In the rows, zero is written as 128.
Rows swapped in pairs by one turn or mirror: which row each one swaps with:
The rows were stretched afterwards, more along some directions than others.
pegi: [153 139 108 139 172  79 105 131 150 104 148 136 119  59 111 166 121 100
 178 108  95 101 130 113 117 167 133 116 123]
gogak: [152 128 113 148 153  99  96  96 141 108 124 155 140  96 116 165 125 118
 176  99 103 127 163 115 103 140 116 123 147]
Zagak: [136 131  93 148 153  99 103 103 140 118 118 143 136  80 133 177 129 122
 180 110  99 107 157 127 133 144 117 135 136]
gif: [153 120 111 149 137  86 101 148 155 101 129 125 128  91 128 165 134 140
 156 118 107 113 132 136 124 150 140 132 128]
veza: [141 129 123 149 156  99 155 143 116 126 136 138 133 102 131 127 148 139
 122 137 106 131 128 127 111 151 123 129 146]
dip: [166 125 113 166 137  97 125 100 145 127 134 156 145 103 133 160 144 143
 146 109  97 138 137 130 121 146 131 138 151]
kozi: [144 125 122 128 144 115 110 116 152 100 136 141 140 111 126 180 130  99
 134 115  81 115 148 138 124 142 114 127 119]
mabuk: [129 138 105 146 160 107 125 108 146 139 154 154 128  87 120 144 134 116
 147 114 100 111 133 112 130 138 123 124 141]
tulis: [158 114 126 164 137  68 108 110 134 126 133 148 142 110 123 182 119 108
 134 110 102 112 132 116 122 135 136 116 147]
zenuf: [139 139  95 125 165 102 105 112 145 110 129 130 149  67 131 183 128 103
 139 108  83 101 127 127 136 148 129 131 139]
zazi: [164 146  91 129 161 114 100 104 162  98 113 131 133  63 118 163 131 137
 165  92  84 105 152 133 120 151 133 151 128]
kubu: [174 138 125 160 139  85 130 121 138 103 126 138 126  97 122 141 126 139
 133 128 113 127 135 124 101 155 140 143 132]
lud: [165 138 115 145 144 110 131  80 149 109 114 137 146 106 136 171 139 138
  98 122  84 120 143 148 117 130 130 154 138]
tezu: [162 124 119 140 130  87  83 107 142 108 122 144 133  84 101 173 108 117
 162  95 100 114 142 107 123 138 129 128 139]
guka: [151 120 124 140 152  88 129 137 124 124 134 132 144  90 131 169 141 111
 121 108  92 118 112 122 135 149 140 133 132]
zezub: [132 131  97 135 153 102  94 117 141 123 134 142 139  81 118 163 115 111
 160  96  84 100 144 123 140 137 132 125 129]
vud: [156 132 118 138 121 111 141  84 148 111 119 147 150 109 144 147 157 156
 128 118 102 133 145 139 101 142 120 137 148]
dun: [133 121 148 142 114 101 121  91 142 106 124 153 141 111 123 157 139 123
 128 118 115 128 154 121  97 135 115 122 139]
Fes: [148 128 105 153 170  70 113 135 142 101 139 150 143  56 116 155 140 128
 154 111  99 118 129 118  97 166 133 114 148]
Lelo: [154 138  90 132 161  94 103 100 141 118 120 133 147  75 148 155 157 137
 136 109  81  92 141 147 129 143 145 138 147]
zanu: [134 129 117 136 130  92 119 110 136 115 117 138 122  67 116 174 131 123
 120 130 107 104 140 111 128 132 113 138 142]
deni: [149 140 107 147 134  91  98  98 134 101 109 149 136  97 130 148 127 142
 138 112  94  94 162 146 104 139 142 135 140]
ris: [150 118 128 130 149  91 103 108 134 113 133 145 139 118 136 155 131 124
 152 103  90 123 139 133 110 150 132 125 148]
Zokap: [133 118 103 154 155  90  98 120 139 129 137 146 131  75 100 161 132 116
 122  99  99 111 122 114 141 137 122 142 148]
muru: [144 141 123 156 155 114 146 119 151 124 130 144 132  88 117 135 143 138
 113 139 135 118 137 114 108 125 126 156 139]
Gepa: [139 126 121 140 148  79 137 120 126 129 146 147 139  99 134 143 141 125
 152 123 124 124 128 111 106 141 126 123 159]
zakaz: [149 127  87 145 150 104  92 108 155 139 118 125 137  76 123 186 138 122
 132 101  96  93 121 140 145 138 137 151 148]
Faro: [169 123 118 165 166 108 125 110 155 144 149 160 137 109 114 189 140 101
 111 119 100 135 122 109 117 133 125 125 140]
guz: [162 125  98 151 141  84 105 118 161 117 120 133 131  76 131 190 141 119
 127 123 101  97 133 135 127 129 142 147 140]
rof: [157 133  98 165 161 100 104 105 163 130 143 159 132  85 106 193 119 100
 163 111 108 119 147  96 117 128 108 129 127]
pek: [129 134 106 147 132 108 118  65 134 129 121 163 127  85 115 154 150 127
 133 106 108 108 157 123 127 118 107 162 149]
medem: [164 127 108 138 158  91 105 125 170 105 131 124 125  80 125 177 130 106
 159 111  82  91 137 141 129 152 155 124 119]
Letu: [161 115 138 155 146  86 134 108 143 134 151 148 134  94 113 190 143  98
 110 119  87 143 109 103 129 144 123 121 137]
Mev: [131 125 106 129 150  95 121 134 119 117 138 126 146  98 136 158 140 112
 132 103  98 124 118 132 123 152 137 127 139]
bok: [136 145 124 137 136 107 132  93 141 103 123 151 142  94 132 143 151 135
 100 145 101 115 155 127 110 130 115 132 147]
zub: [129 113 121 125 142  95 110 122 144 115 134 127 145  91 131 159 145 115
 133 112 103 103 135 145 141 145 136 134 140]
Fazo: [156 135  86 147 157  92  93 108 145 113 117 141 127  77 126 175  97 108
 159 112  99  95 149 115 124 137 132 142 132]
furi: [153 131 106 167 151  92 111 126 137 146 133 144 124 106 119 170 130 136
 137 109 104 125 131 119 134 128 135 149 136]
buz: [149 132 115 145 156  88 140 112 142 104 138 147 141  74 138 130 161 152
 163 114 105 128 137 124  95 160 118 122 147]
kol: [132 133 115 139 141 105 151  86 134 114 134 158 137 103 130 131 157 128
 141 115 105 136 150 119  98 142 107 136 140]
tuma: [147 140 120 137 163  93 109 144 133  97 133 134 136  81 126 162 118 114
 132 130  96 113 138 117 110 152 128 121 134]
Lunub: [162 136 115 153 124 112 130  84 151 111 126 156 158 102 138 169 153 136
 122 120  91 129 150 132 116 133 119 135 145]
bepap: [141 138 102 158 173  93 129 117 146 136 156 152 132  71 121 149 139 119
 162 120 120 123 135  95 120 144 108 124 138]
rut: [151 148 108 151 156  82 134 129 151 107 132 135 132  95 132 163 122 117
 153 129 102 117 139 117 109 145 144 118 131]
gumog: [150 125 142 126 126 114 121  83 135  98 125 143 143 111 121 184 142 116
 120 101  86 127 153 141 110 136 114 132 128]
Safu: [149 132 101 138 160 114  96 117 153 118 130 147 138  69 120 183 149  97
 157 100  85  86 147 139 134 141 129 138 131]
vapi: [116 153 112 133 121 112 115 109 139 101 123 150 135 101 140 123 145 135
 146 128 116  98 160 133 113 134 123 136 139]
Zer: [151 122 103 171 150  63 108 128 139 130 138 145 124  88 107 163 123 117
 142 111 101 128 117 108 129 135 143 129 144]
zumi: [165 127 125 164 167  75 125 126 155 119 138 148 118  74 111 186 126 115
 124 124  99 120 126 114 118 137 139 140 137]
lumin: [128 138  94 130 153  83 115 126 145  85 122 130 139  54 130 157 129 124
 146 117 106 104 129 117 113 149 120 134 150]
pibu: [150 144  92 146 169  80 130 130 130 125 138 143 132  68 137 169 136 130
 143 112  89 115 127 126 113 155 135 128 144]
dulir: [149 144 113 161 132 109 115 100 144 129 129 150 130 118 135 147 140 144
 135 125 116 117 159 133 126 124 124 152 134]
Vutus: [175 137 100 162 173  96 104 100 153 107 121 141 133  79 128 182 136 120
 125 111  75 103 149 140 115 135 139 146 126]
Musav: [160 123 117 131 135 111 100 104 143 132 134 131 133 120 130 172 132 115
 119 107  80 115 129 137 138 137 139 140 131]
viziz: [134 133 134 107 134  99 121 120 127 110 136 138 140 110 141 142 151 126
 161 100 100 114 143 135 111 153 138 123 141]
tet: [170 116 128 151 147  71  95 124 153 106 138 148 129  81 107 208 110  98
 164  97  88 120 138 109 114 150 133 110 129]
pinor: [152 127 102 147 160 118 100  91 132 156 131 148 124 122 127 180 134 116
 125  96  73 110 137 136 146 131 132 135 135]
dusu: [149 128 120 165 137 100 142  90 150 135 123 144 133  91 114 176 137 127
 101 133 112 125 127 115 117 130 109 138 149]
gukom: [129 138  95 126 159 110 112 117 144 128 147 137 140  87 137 153 155 130
 141 106  73 106 131 141 142 144 133 125 142]
Vir: [147 126 133 142 129  90 135 144 133 101 120 128 132  73 116 145 129 133
 126 131 112 130 123 108 124 163 132 134 138]
gofu: [164 117 117 168 141  81 121 131 146 114 132 149 154  97 123 174 134 134
 137 112  94 148 132 128 120 146 138 132 143]
varo: [163 127 109 162 157 109 142 115 158 117 124 146 146  97 135 173 156 135
 131 123  97 124 145 133 110 139 128 137 129]
nogi: [124 115 137 145 119  88 145 104 115 121 120 140 148  93 128 144 139 126
 106 129 123 124 135 115 133 138 118 138 149]
Povu: [127 115 116 144 142  86 123 123 122 126 130 134 140  98 136 129 147 145
 138 106 110 135 123 127 110 154 132 129 150]
Vuv: [133 137 110 158 165  93 127 111 119 143 130 146 124  99 117 122 137 135
 130 110 116 120 134 111 116 125 139 143 153]
dopot: [134 129 127 156 151  93 137  84 129 131 134 164 131  96 116 141 138 111
 112 117 109 123 131  99 111 127 119 139 148]
sigu: [136 129 125 157 123  90 117 121 147 104 125 146 126  67 106 170 126 116
 140 128 125 109 139  94 122 136 113 128 126]
putu: [116 140 101 122 138 107 118 104 146 124 135 144 136  85 136 156 156 121
 144 109  94 103 135 133 132 141 127 126 142]
Mobe: [149 127  95 162 153  82 106 134 138 126 131 139 121  92 114 159 115 120
 131 109 100 116 127 117 125 137 144 142 133]
fop: [167 153  85 142 155 115 104  85 171 104 126 155 133  87 131 190 133 118
 144 108  80  96 169 151 102 131 124 144 126]
kape: [120 139 105 122 150 124 106 138 146 114 127 135 136  89 130 165 138 119
 149 116  94  92 150 133 137 143 127 129 124]
ful: [151 143 116 137 129  92 115  81 153  86 106 137 134  87 136 172 131 131
 126 115  96  89 157 139 108 124 130 144 138]

zenuf swaps with lud
dusu swaps with zakaz
Safu swaps with veza
zub swaps with nogi
varo swaps with kape

